(in the rows, 128 means zero)
Each path below is one point turned by a fixed rotation once a step. After each direction that follows a path, write how fast that rotation turns it, in deg/step (0 if it stays still).
Each turn is a multiple of 5 degrees from 10 to 175, or 0.
Each row of a path follows its step; steps can be skipped.
Rotation 1:
step 0: [129 115 121 134 139 127 138 132 137 132 119 139 134 130 135 127 137 127
 131 113 139 145 127 147 135 122 127 138 130 131 119 131 141 129 131]
step 1: [136 117 135 122 129 123 135 119 138 126 120 137 126 135 132 125 126 128
 108 130 130 136 127 118 108 118 143 129 124 118 127 142 133 130 133]
step 2: [138 122 119 114 122 130 123 134 140 133 127 126 135 107 130 131 134 142
 122 121 127 120 120 122 123 127 125 141 131 113 130 118 141 130 131]
step 3: [132 129 128 128 122 119 121 130 127 104 114 124 130 127 121 122 136 128
 114 122 142 121 128 116 136 127 137 140 132 138 137 122 121 129 119]
step 4: [134 128 130 142 142 120 138 145 123 135 122 138 138 133 128 121 141 121
 129 107 130 123 122 133 136 129 126 138 126 126 134 125 135 127 136]
step 5: [147 114 122 124 142 129 125 123 131 124 119 144 129 145 136 128 132 127
 125 131 140 134 132 117 129 116 135 121 123 125 122 135 124 126 138]
step 6: [140 128 129 130 124 128 132 135 136 140 128 128 136 116 145 141 125 130
 116 122 119 122 129 114 121 117 133 137 138 117 111 124 131 128 132]
step 7: [137 121 125 112 116 125 118 138 127 123 117 129 126 127 131 118 127 131
 112 128 137 118 131 130 129 116 124 133 128 134 125 111 126 132 109]
step 8: [133 132 132 148 120 119 127 126 129 138 114 130 126 129 135 114 133 124
 126 110 135 115 117 131 131 136 137 135 132 138 129 122 136 135 133]
step 9: [144 132 114 123 129 119 141 128 120 126 113 145 137 144 132 117 131 133
 135 132 130 125 128 119 122 124 123 122 116 126 135 128 129 132 138]
Directions:
[126 130 126 124 126 126 127 126 128 127 126 125 125 127 127 122 125 126
 128 130 130 121 122 129 129 129 127 132 131 125 132 126 127 130 131] -> 70
[126 132 128 126 129 128 126 124 130 132 122 134 130 130 125 126 130 133
 125 124 128 125 130 125 131 126 126 131 130 126 124 132 128 127 125] -> 0
[126 126 128 125 131 127 125 129 133 130 127 126 135 129 127 132 122 127
 128 132 130 128 128 127 121 127 129 127 130 123 124 128 128 129 129] -> 80
Rotation 2:
step 0: [132 129 133 135 125 120 140 114 120 126 129 136 138 130 123 122 108 137
 145 137 121 129 139 130 127 133 123 143 141 136 128 131 137 135 129]
step 1: [124 134 141 131 133 131 134 130 124 118 126 124 134 144 136 140 130 123
 117 134 125 137 113 136 139 139 129 125 133 123 129 145 115 122 140]
step 2: [112 125 124 136 125 121 115 133 140 116 116 130 112 128 127 140 133 136
 119 115 131 121 138 125 131 130 124 141 119 135 138 132 128 128 119]
step 3: [124 125 126 124 143 140 131 120 129 134 113 135 129 123 124 120 132 132
 134 116 122 144 128 111 128 129 122 137 137 120 107 118 133 132 131]
step 4: [117 130 131 125 131 127 129 122 144 137 131 125 123 129 124 117 129 117
 139 141 125 136 133 146 130 143 138 116 120 122 135 132 134 135 142]
step 5: [133 112 139 143 132 127 140 133 122 128 118 141 128 120 125 139 125 132
 118 140 124 116 130 132 116 127 123 123 118 146 129 132 129 133 135]
step 6: [124 138 127 136 131 137 114 118 119 129 122 120 143 143 135 135 119 139
 141 137 125 137 123 122 133 125 117 143 126 136 131 132 123 137 122]
step 7: [119 138 138 121 134 127 136 128 137 129 128 125 132 114 125 140 128 134
 123 113 132 132 133 136 137 137 140 136 136 115 131 145 112 128 128]
step 8: [127 131 130 139 125 113 131 126 137 109 117 137 110 131 129 120 137 129
 132 124 113 122 134 119 126 139 127 130 141 133 122 132 140 131 129]
step 9: [123 121 126 125 143 136 131 124 131 126 118 127 129 140 121 127 125 123
 117 135 128 147 124 130 132 128 109 133 119 120 125 124 142 118 144]
Directions:
[125 124 128 133 130 128 130 130 126 127 131 132 127 129 130 127 129 132
 129 126 126 121 134 125 122 126 129 130 130 126 129 127 129 128 128] -> 130
[125 125 126 126 130 128 129 130 126 125 127 125 124 130 123 130 129 126
 135 125 130 128 126 130 124 127 130 126 122 127 122 125 130 130 131] -> 60
[130 129 125 129 134 128 132 131 129 125 130 127 121 131 131 126 130 127
 125 131 127 126 127 130 131 125 123 127 124 134 128 132 127 127 129] -> 100
[132 128 131 126 124 126 125 124 127 129 127 130 124 129 124 129 133 129
 125 130 126 126 128 126 122 129 123 130 125 127 126 131 128 130 124] -> 120
[129 130 131 130 131 124 131 127 126 131 129 124 132 126 129 133 128 127
 135 130 132 125 128 128 126 130 122 124 129 131 130 129 126 127 125] -> 60
[125 124 125 127 129 131 130 126 131 134 126 131 127 128 130 126 132 123
 127 128 130 130 131 124 129 131 126 122 127 128 130 125 132 127 125] -> 60
Rotation 3:
step 0: [127 121 129 141 131 138 130 124 127 121 119 129 106 140 124 140 130 122
 128 121 140 130 132 140 135 120 132 130 126 122 136 122 123 139 136]
step 1: [129 117 141 125 120 130 121 130 141 126 125 146 116 136 118 124 136 118
 124 130 127 119 139 141 122 134 120 122 130 128 135 124 138 130 129]
step 2: [142 121 124 142 132 132 122 120 133 114 122 133 115 141 125 136 128 138
 121 132 139 119 130 133 128 128 132 132 116 120 143 130 127 130 133]
step 3: [125 114 125 135 132 137 118 135 133 130 130 147 119 132 119 122 135 123
 128 129 125 110 131 143 118 131 138 128 139 121 128 128 133 126 134]
step 4: [130 121 124 134 129 129 122 122 124 113 121 130 123 149 119 134 126 119
 122 133 134 127 138 134 127 120 130 131 125 120 133 138 123 132 150]
step 5: [132 114 132 130 135 138 121 133 143 124 127 149 109 135 128 129 133 119
 122 123 125 127 125 134 128 130 123 126 139 130 122 122 126 125 140]
step 6: [136 108 130 137 127 119 129 133 132 126 119 133 122 143 119 140 129 132
 121 134 130 125 142 137 134 121 132 126 113 128 130 129 132 131 140]
step 7: [131 123 121 134 135 141 129 128 139 126 126 144 121 133 119 129 133 130
 121 128 126 119 138 140 131 133 126 140 141 127 135 108 131 125 135]
step 8: [123 115 127 130 117 123 120 126 122 130 123 138 114 147 119 131 127 132
 128 125 130 128 132 146 125 124 136 135 121 130 142 132 127 134 140]
step 9: [128 129 125 124 134 139 115 118 146 124 126 147 120 133 117 138 128 124
 122 135 122 117 131 139 127 129 117 129 130 125 132 128 122 125 137]
Directions:
[128 126 123 130 125 126 127 124 127 129 131 129 129 129 128 122 127 133
 125 130 127 128 127 132 128 132 128 129 127 125 135 126 131 125 123] -> 65
[122 131 127 128 125 128 130 123 131 134 130 129 126 130 127 134 131 133
 129 128 128 131 130 129 128 126 127 131 127 133 126 124 130 131 129] -> 40
Rotation 4:
step 0: [132 126 122 132 124 130 125 128 131 131 117 128 123 138 113 127 121 123
 127 120 121 135 138 133 135 135 140 134 140 130 155 124 129 124 131]
step 1: [130 114 127 113 133 118 124 129 124 127 125 114 123 126 126 130 141 131
 128 146 133 121 132 114 125 113 137 133 125 115 127 127 130 130 129]
step 2: [123 124 117 138 135 143 143 131 127 138 130 129 138 141 129 126 125 142
 126 121 133 130 137 131 126 121 116 127 126 124 117 140 130 138 126]
step 3: [140 131 139 114 133 133 128 132 132 123 139 144 130 125 126 122 120 130
 139 138 111 140 121 129 133 136 124 124 128 129 131 137 127 123 138]
step 4: [132 137 118 129 121 114 132 136 127 129 126 139 117 121 125 123 125 120
 119 127 149 130 126 117 133 121 132 131 125 143 129 125 140 120 127]
step 5: [123 120 130 133 125 126 133 123 126 132 124 121 126 127 134 124 140 118
 135 116 122 127 139 134 102 133 128 131 122 120 138 137 136 116 129]
step 6: [130 119 125 125 129 128 124 134 135 112 134 124 144 122 138 141 136 140
 138 124 139 135 125 136 136 121 128 121 125 119 122 120 119 125 130]
step 7: [123 137 124 129 123 140 120 131 116 137 135 134 140 145 140 117 117 118
 131 130 128 130 127 123 134 132 133 134 120 138 131 123 123 138 126]
step 8: [133 126 134 127 134 117 137 114 127 126 127 123 127 125 131 118 132 123
 116 137 116 139 129 130 135 122 127 122 145 133 145 118 136 126 135]
step 9: [124 138 131 134 125 128 136 135 130 127 129 116 126 127 128 135 136 127
 119 133 135 128 122 108 122 122 124 138 132 113 118 134 123 117 111]
Directions:
[124 131 121 130 128 132 124 133 128 130 125 131 129 129 130 126 127 125
 126 126 127 128 133 127 124 130 128 127 133 129 127 131 128 130 123] -> 145
[127 129 128 131 122 126 127 126 128 124 123 123 130 130 135 131 129 123
 128 131 127 133 128 131 130 130 126 129 126 129 129 125 125 130 126] -> 40
[130 120 126 127 123 127 129 124 124 134 130 128 128 128 129 126 126 125
 128 129 130 125 130 127 125 126 125 126 128 134 124 126 127 129 127] -> 125
Rotation 5:
step 0: [122 118 129 104 131 135 116 123 127 131 122 138 140 135 128 126 132 129
 120 130 140 132 134 110 123 135 130 130 131 121 147 126 134 137 111]
step 1: [119 135 143 127 124 119 144 125 131 121 118 113 132 135 121 128 120 130
 130 134 110 123 124 114 128 131 145 131 138 118 133 141 131 120 137]
step 2: [138 138 125 124 133 125 144 129 121 123 135 128 129 125 131 122 135 128
 121 113 130 109 133 127 121 114 131 123 136 142 120 129 117 151 139]
step 3: [134 127 129 128 126 126 129 138 118 116 131 147 131 112 116 128 118 134
 124 127 137 130 110 125 144 134 124 129 116 114 122 126 127 140 115]
step 4: [121 120 119 130 138 130 128 127 127 137 131 135 132 158 108 135 135 126
 129 124 126 133 114 127 127 119 124 136 138 110 130 123 130 121 135]
step 5: [119 122 131 115 134 135 131 121 116 123 125 135 126 128 124 124 133 107
 123 125 126 112 136 127 110 144 135 125 129 132 145 141 119 121 121]
step 6: [117 124 149 134 117 116 135 128 123 120 135 119 127 125 128 137 124 128
 121 129 123 113 127 121 131 120 137 113 111 122 121 131 144 135 135]
step 7: [135 134 114 127 118 133 118 126 131 118 135 135 126 127 112 140 119 141
 125 103 133 128 135 131 120 115 134 131 139 131 118 128 129 140 128]
step 8: [135 126 129 119 131 125 120 131 116 138 119 131 132 124 123 121 118 125
 127 129 143 136 103 129 128 124 140 119 135 119 142 126 123 125 107]
step 9: [102 137 127 139 132 127 139 134 125 127 138 128 124 137 122 122 129 129
 134 141 113 126 126 131 118 125 127 118 143 109 138 126 122 124 137]
Directions:
[128 130 126 127 130 131 132 130 134 130 132 132 127 131 133 129 133 130
 128 125 126 130 129 131 123 123 131 128 128 124 127 130 130 129 131] -> 145
[131 130 135 129 131 128 130 125 127 131 130 127 123 124 126 126 131 129
 127 131 126 125 129 130 127 128 128 126 131 127 134 130 125 125 132] -> 95
[120 130 131 127 129 128 129 122 131 130 121 127 129 131 127 126 130 127
 126 129 121 127 131 130 126 130 127 128 125 128 128 127 128 131 123] -> 80
[130 132 124 121 126 129 126 126 125 129 130 127 129 132 125 126 131 130
 131 131 129 129 125 131 128 131 124 126 129 124 131 127 134 125 125] -> 85
[127 129 123 126 127 128 128 127 128 126 127 124 130 122 130 127 128 121
 130 129 124 126 126 125 123 129 128 124 126 127 126 126 129 129 135] -> 90
